Each named turn below is shown by a few rows before and after it. Which turns, in which order, take the first row of each later pair to the second? The first pair is answered.
turn K:
[-32   3  -2  -7 -24  -3   5 -10  -2  -3  15  18  15 -20   5   1  15 -28
 -24   0  -2   0   4 -11  22 -15 -21 -11  -7   1 -32  -2 -16  -9] |-> [  8   4  20  14 -17  13   4   3  -5  12  15   0  -7 -36  -9  -9  -1 -17
 -29   5 -15  32  13  -5  14 -10 -24 -10   9   1   1  28   7   0]
[  5   0 -10  25  -2 -27  12 -12  -7   8  -7  10  11  10  -1 -10 -13  23
  17 -18 -32 -10  14 -11  -1  22 -10 -12 -21   3  14   1  14  24] |-> [  4  -3   3  30   9  -8  -7  -1   3   5 -10  -1   8  18  -2  -8  -8  25
  19 -12 -13   4   7  -5 -20  18   3  26 -14   8  29   1  22  35]
[ 13  41   3  -1   1   5  -1  -9  21  11   8   4  -2  -4  41  -4   9 -19
 -44  -2 -16   5   1 -15 -15   3  -9 -38  34  -1  -8  21  -6 -23] |-> [ 10  38  14   5   9  26 -17  -3  28   7   6  -6   0   4  39  -2  16 -16
 -40   4   1  19  -6  -7 -29  -4   6  -1  40   4   2  17   1 -16]
[-11 -14 -19  -3  -2  -6  -6  -1  -8  -9   8  18   5  10   1  -6  13  10
   6  -9  10  -6 -10  -9   1   3   4  -3  -5 -12  -3  -9 -26  -3] |-> [ 14 -11  -8   7  -4  -4   1   1 -12   4   8  12  -7  -4  -6 -12   3  16
   6  -9  -8   6   1 -11   5  10  -3 -20   1 -16  10  11 -17   1]
turn V:
[ -5  -8   7  -6 -38  -3  11 -23 -16 -21  34 -11 -17 -21   2  -7   6  16
 -21  12 -21  19   7   3   8 -14 -53  23 -14   4 -15  24  -4   8] |-> [ 13 -23 -24  -8  -1 -31  22 -22 -23 -24   4 -27 -20  16   8  -6   2  45
  17  -1 -24 -24   9   3  -8  11 -34   8 -14  -4  11  14   3  13]
[  6  -2  -4  -4  13  -9   3   2  -4  -2  -6  -4   1  18   0   3  -3   5
  17  -5  12 -15   0   3 -21   9  16   4  13  -6   8 -16   1  -9] |-> [ -8  10  17  -3  -9  13  -2   2   4   1  14   9   5  -6  -2   3   3 -16
  -8   3  15  14  -3   3 -10 -12   3  12  14  -1  -9  -8  -3 -14]
[ 20  29  -6  -2  -4   5  12   6  19 -28  36   3 -32  26  24   5   5   6
  -8  16  30 -18 -24 -27 -13   5  -8 -13  57 -21  27  -2   6  -8] |-> [ 27  34  19   4 -15  16  10   5  18 -15  46   2 -36 -16  11  -7   1   4
 -32  16  13  16 -20 -22   5  -3 -30  -6  48 -20  20  21  10   1]
[-10  10   0  -7 -14  11  -1   9  -3 -18   3  17  -9  22  18   3   0  -3
 -13   8  16  12   5 -14  -7 -11   3  11  -7  12  -5  -6  -8 -14] |-> [ 13   3  13   4  -5   7   3   6  -5   0  -3   5 -20 -11   6 -12  -8  12
 -19  -4  -9  21  13  -4   9  -7 -13   8 -20   8   5  19   4   6]
turn M:
[-50 -10   6 -15  20 -66  17  10   6 -32  -8   8  -6  37   9  20  -2  -7
  32  -9   7 -27  -2 -26 -33 -33  24   9 -14 -36  12 -38 -31 -36] |-> [-42  -9   7 -16   5 -83  35  -2  -3 -13  -1  16  -9  -3  -3   6 -12  -7
  14 -21 -30 -27  11 -28  -1 -32  -8 -28 -30 -43  -6 -19 -36 -38]
[-28  -2 -11 -11  13 -27  17 -12   2  -6 -11  10  12 -11   1  -3  -3  -9
  13 -19 -11 -24   1   5  14   2 -11 -12 -19  -9 -20   3  -4  -3] |-> [-20  14   5  -6 -10  -3  15  -2   4  -1  17  21   4 -14  -1  -2  -6 -31
  -5   0 -10  11   2  -4  11  -6 -19 -25   6  -3 -20  13  -8 -18]
[ 21 -28 -15  10  39   0  -9  17 -12 -15 -30 -23 -26  26   7   1 -12  33
  35  -6   4 -23 -11  18 -14  33  41  23  11   6  41  -1  23  22] |-> [ 31 -28 -15  13  19 -23  15   3 -23   8 -23 -14 -30 -28  -5 -13 -25  33
   9 -21 -44 -18   9  13  31  34  -1 -31 -11  -4  20  25  15  18]
[ 24  18   2  -5  -2  46 -10   9  -9  14  -4 -20 -23  -3  14  -3 -11 -10
   0  34  23  28  11 -24  -9  19  11   6  23   5  -2  20  -3  -7] |-> [ 14  -2 -17 -11  29  22 -15   2 -11   9 -30 -34 -13   7  18  -2  -5  12
  21  17  28  -7   4 -11 -11  25  24  29   1   5   1   3   2  12]
turn Y:
[-29  11   7  -2 -19  21 -11   6  15 -10  10  20  31  -2  -8  13  14 -13
 -19   9  27   3  -4 -14  -4 -11  -4  21   7  19 -26 -30 -10   2] |-> [-11   2  19  12  -5  20 -16   5  14   7  -6   0  21 -33 -22   3  12   7
 -25  -4   7  18   2   3  10  -7 -14  41 -17  16 -15  -9   8  28]
[-29   3  13  -8   2  18 -18  -3  13  -5   0  -2  13 -14  -3   4  20  -5
  -3  -8  13   3  -8  22  -3 -15  -2  56 -20   1 -12 -20   8  18] |-> [-27   5   8 -15 -17  -3   2 -16   5   5   9  14  14 -37  -5   2  12 -10
 -18 -17 -16  -3   1   9  23 -15 -26  11 -31  -3 -31  -9   0   4]
[ 23   9 -37  -5 -18 -13   8 -14  17  18  -6   0  -4  -2 -13  11   4   3
  11  -5  -7 -27  40   2   0  -6   2 -10  15 -20  -2  14 -16 -27] |-> [ 21   4 -32  -2  -4   1  -6  -7  24  14 -13 -12  -4  16 -12  13  14  11
  20  -1  12 -22  31  11 -19  -8  22  23  22 -15  14   7  -8 -20]
[ -6   2 -20 -21  -3   4  -3 -17   2  -2 -10  23 -10 -19  -7   6   6  -6
  -2   8 -33 -35  -7  -8  13   9  -8 -33 -12  -5 -27   0 -19 -36] |-> [ -9  -4 -10 -12  26  31 -29  -5  12 -14 -25  -1 -14  12  -3  11  17   6
  20  16   3 -26 -22   6 -21   7  27  29  -1   6   2  -7  -2 -14]
Now pairs of rows:
Each pair is 2 to 3 turns apart.
[  0  10 -31  27  35 -10   4  -6  18   2 -40 -22   5  11 -18  -6  10   4
  23 -24 -35 -38  -2   9 -16  27  18   0   7 -10   8   9   8   5] |-> [-44  15 -14  10   9   0 -10 -17  27  -2 -27  -6  22 -22 -22  -9  25 -19
  -6 -25 -31 -19  -8  13   2  -3  -3  34 -20  -5 -32   1  -5  10]
V then Y then K
[-33  -9 -30 -19  12 -18  -6 -21 -11 -17   0  12  27  63  38  26  19  -9
  22   1  22 -41  -1  -4 -15  -3  29   5  -1   0 -12 -47 -26 -16] |-> [ 29 -12  20  23  35  25 -27   2  -4  13  -8 -34  -9  34  12  10   8  17
  18  11  14  28   4  21 -32   7  34  51  17   6  51   6  18  21]
K then V then Y
[-44 -13  11 -24  -9  12  -5  19  11 -13 -11  24  20 -29   3 -11   9 -18
 -20  20  25  17 -11 -11   5 -12 -11  39 -25  10 -41 -22 -23 -18] |-> [ 43 -10  10   3  -2   6  20  33  -7  13 -11   9 -16 -30 -11 -23 -27   3
  -8  23 -16  30  10 -23   4  27 -16 -40  18   0  13  25  -3 -31]
V then Y then K
[-35   7  33 -12 -20  14 -20   7  -6   2  28  15  -5 -22  -9  -7  28 -29
   1 -20   9  41   3  25  31 -12 -37  25 -10 -10 -34  -5   5   4] |-> [-17  -6 -27 -22   9 -28   5   5 -20 -10   3  13  -5  47  13   6  12  -6
  55 -27  13 -31   6  10   8  26  -7 -35   9 -21  -8 -31  -1 -16]
K then V then Y
[  1  18   8  12  -2  19  -2  11   9   3  14  27 -18  -4 -14  -1  -6  -2
 -20  19  -6  12 -10  -9 -12  -4   4   5  17  15  21  -4  -1   2] |-> [-19   3  -9   3  13   6  -6   3  13  -7   1  21  -8  13 -10   3   4   5
  -6  10  10 -15 -15  -3 -15  -3  17  25   3  15  11 -27  -4   9]
V then K
[-36  -2  -6  -7  12  -1 -23  -5   8 -14 -15  -7  14   3   9   5  15   4
   6  -8  11 -12 -13  13   1 -11  11  45 -23   2 -16 -29  -5  15] |-> [-19 -11  -5   4  20  -8 -16  -8   4  -4 -23 -21   7 -12   2  -4  11  19
   5 -17  -1 -15 -10  20  11   0   4  40 -31  -5  -4 -15   3  27]
V then V
[  7   0   3   4  -5  -3   0   0  -5  18  -4  -6  -9 -25  -5 -19  -8   3
   7  -5 -15   0   1   5  15  -3 -19   3   0  11 -14  13  -7  21] |-> [  4  -7 -16   2  13 -12   2  -1  -9   9 -17 -11  -7   2   3 -14  -7  10
  26  -8  -1 -23  -3   3   3   7  -3   1   3   6  -2  -3  -5  18]
V then Y
[  2   1  12   0   5  13 -13   3   8   6   5  -9   4  -8  -7  -5   7   1
  -9   3   2  14   0  15  -2   2  -6  26  -1   6   0   1   8   7] |-> [ -7   8   4  -6  -2  14 -13   5   8   0   9  -1   9  10   0   1   8 -10
  -3  12  13   9  -2   7 -10   0   0  17   8   8  -3 -11   0  -5]
Y then Y
[  7 -26 -15  11  12 -24 -22  -1 -22 -23 -17 -23 -13  20  -2  14 -21  30
   6 -16  14   4  -3  15  -5   1  32  28   4   9  29 -26  27  38] |-> [ 29 -25 -18  14   3 -43  -2  -6 -30  -9 -16 -17 -20   3  -9   7 -35  33
   1 -25 -18  -1   8   6  13  12  15 -20   2   1  28  -9  26  27]
K then K
[  4 -38  21 -13 -16 -10  -3 -10  -8  29   3  23  -4 -20 -10   1 -21  10
  -7 -30 -19  -8  10  -9  -5  13  -9   3  -2  26 -21   3  -1  22] |-> [  6 -38  30  -8 -16   2 -11  -8  -6  30   1  19  -8 -21 -13   1 -18  12
  -4 -26 -14   0   5  -3 -11  11  -5  19   4  29 -12   4   4  28]
Y then Y then M
[-26  12   2 -15  -1  17 -14  -5   5 -25  19  20   5   6   6   8   9 -20
 -12  10  17  14  -4   4  -8 -14  17  20  16   3 -18 -26 -16  -9] |-> [-20  -8  -6 -11  25 -15  -7 -19  -1 -12 -11   0   4 -26  -2  -4  10   7
  -6 -19  -9 -10   2  20  18  -5   5  23 -25  -4 -17 -18  -3  18]
M then Y
[  0  22   8  -1   8  17  -7  15   2 -13  -9  -6  -6  57   6   5  -6  17
  25  23  29   3  -9  12 -35  11  31   0  23  10  31   2  13 -14] |-> [  6  -3  -9   2  29 -22   4  -3  -7   0 -39 -23  -5  23  -1  -7  -9  46
  30  -9  -4 -28  -1  26  -6  25  17 -10 -20  -4  26  10  18  11]
M then K
[ 18 -21  20  -8  43   3  15  14 -12  25 -26 -25 -27 -23  -9 -35 -37  40
   6  -6 -25 -14   5   4  10  24   3 -21   1   0  23  30   0   6] |-> [-39 -23  -6 -37  33 -21  17  -4 -10   0 -27  -3   1  -2   8 -23 -20  25
  13 -12  -6 -61  -4  -4  16   9   5 -23 -24   3 -20 -13 -29  -7]
K then K
[ -3  -9 -13   0  26 -23  -4 -22   1  -4 -22 -19  18 -32  19  -2   2  11
  17 -27  13 -22  13  31  23   7  -6  38 -31   9 -15  -4  18  16] |-> [-21  11 -14 -12 -13 -23   9 -27   0  -8   5  12  27 -40  26   2   0 -18
  -3 -16   8 -17  16  12  36  -5 -25   2 -22   8 -45  -6  -3 -12]
Y then V
[-24  -1   7  19   5   0  33 -27 -19  18   7  -6   9 -58  -6 -31  -6   8
  -7   8 -12  -1 -16   8  25 -13 -44  19 -48  13   1  10  -9  -6] |-> [ -8   6 -14  15  -7 -10  50 -25 -27  13  17   9   5 -31   2 -24 -18   2
   3  18 -18 -18 -10 -11  20   0 -39 -41 -24   7   8   5 -15 -34]
V then Y then M
[ 11   3 -19  24 -14 -20   8  -4 -15   4  -8 -10 -22  -6 -21   0  -5  40
  21 -10 -31  11  16  21  14  25  -4 -52  29   1  49   6   6  35] |-> [  8  -3 -16  25   1  -7  -4   3  -7  -2 -17 -18 -19  11 -18   6   2  44
  30  -4  -6  11   8  27  -2  25  11 -25  36   5  60  -3  13  40]
Y then Y
[ -2  -5   3  10  26   4 -19   0   7   3 -18 -19  -4   6  -3  -5   2  14
   9   3  10   0 -10  16 -15   2   7  39 -10   9  20   2  17  29] |-> [ 15   6  18  18   6  14 -14   4   7  13  -2 -13 -11 -16 -14 -11  -7   7
  -9   8  -4  26  -2   9  -7   0  -8  18  -1  11  21  23  20  22]
Y then K
[ 21 -10   9   3  38 -32   2  -8  -3  25 -24 -24 -17  11  -2  20 -11  30
  13  -7  -2 -40   6  10  17  25  23 -10 -31 -15  -6   9 -10  13] |-> [ 21  11  11  -4  -4 -23  17  -7  -5  22  11   9 -16  11   4  24 -18  -1
  -6  11  -6 -22  12 -15  21  22   6 -61  -5 -12 -24  13 -32 -22]
Y then M
[ 20 -51  -3   7  24 -27   8 -12 -15 -19 -19 -46 -12 -32 -22   7 -12  60
  10 -20 -62  -4   8  36  13  19 -13  -9 -54 -40 -15  18  20  29] |-> [ 18  -9  55  18 -28  54 -17  15   5 -23  37 -25 -21 -28 -24  12  -9   8
 -27  35 -27  87   0  21 -18  -9 -10  16   7 -19 -10  35  17   5]
K then M then M
[ 20 -15  19   8  -8   1  -8  -3 -11  19  11  -7   2 -10 -18   0   0   0
   8  10 -14   4   4   6   4   5  -9   0   2   7   9  21  21  13] |-> [ -4 -22   8  -2   5  -3 -16  -7  -6   9  -2 -10  14   9  -9   8   9   4
  22   5   3 -19  -5  11  -4  -1   8  23  -9  11   1  -1  16  20]
K then V then V
[ -4 -25 -37  -2  30 -28   0   3   0 -22 -22 -15   3  61  22  21   3   3
  44  -6  26 -55  -8  -2 -32  21  47 -16   5  -1  24 -29 -17 -15] |-> [-41 -30 -19  -9  31 -15 -21   0  13 -27 -23 -16  14  40  16  19  21   1
  30  -9  41 -41 -19  14 -26  -2  45  44 -19   5   1 -36 -19   7]
M then K then K
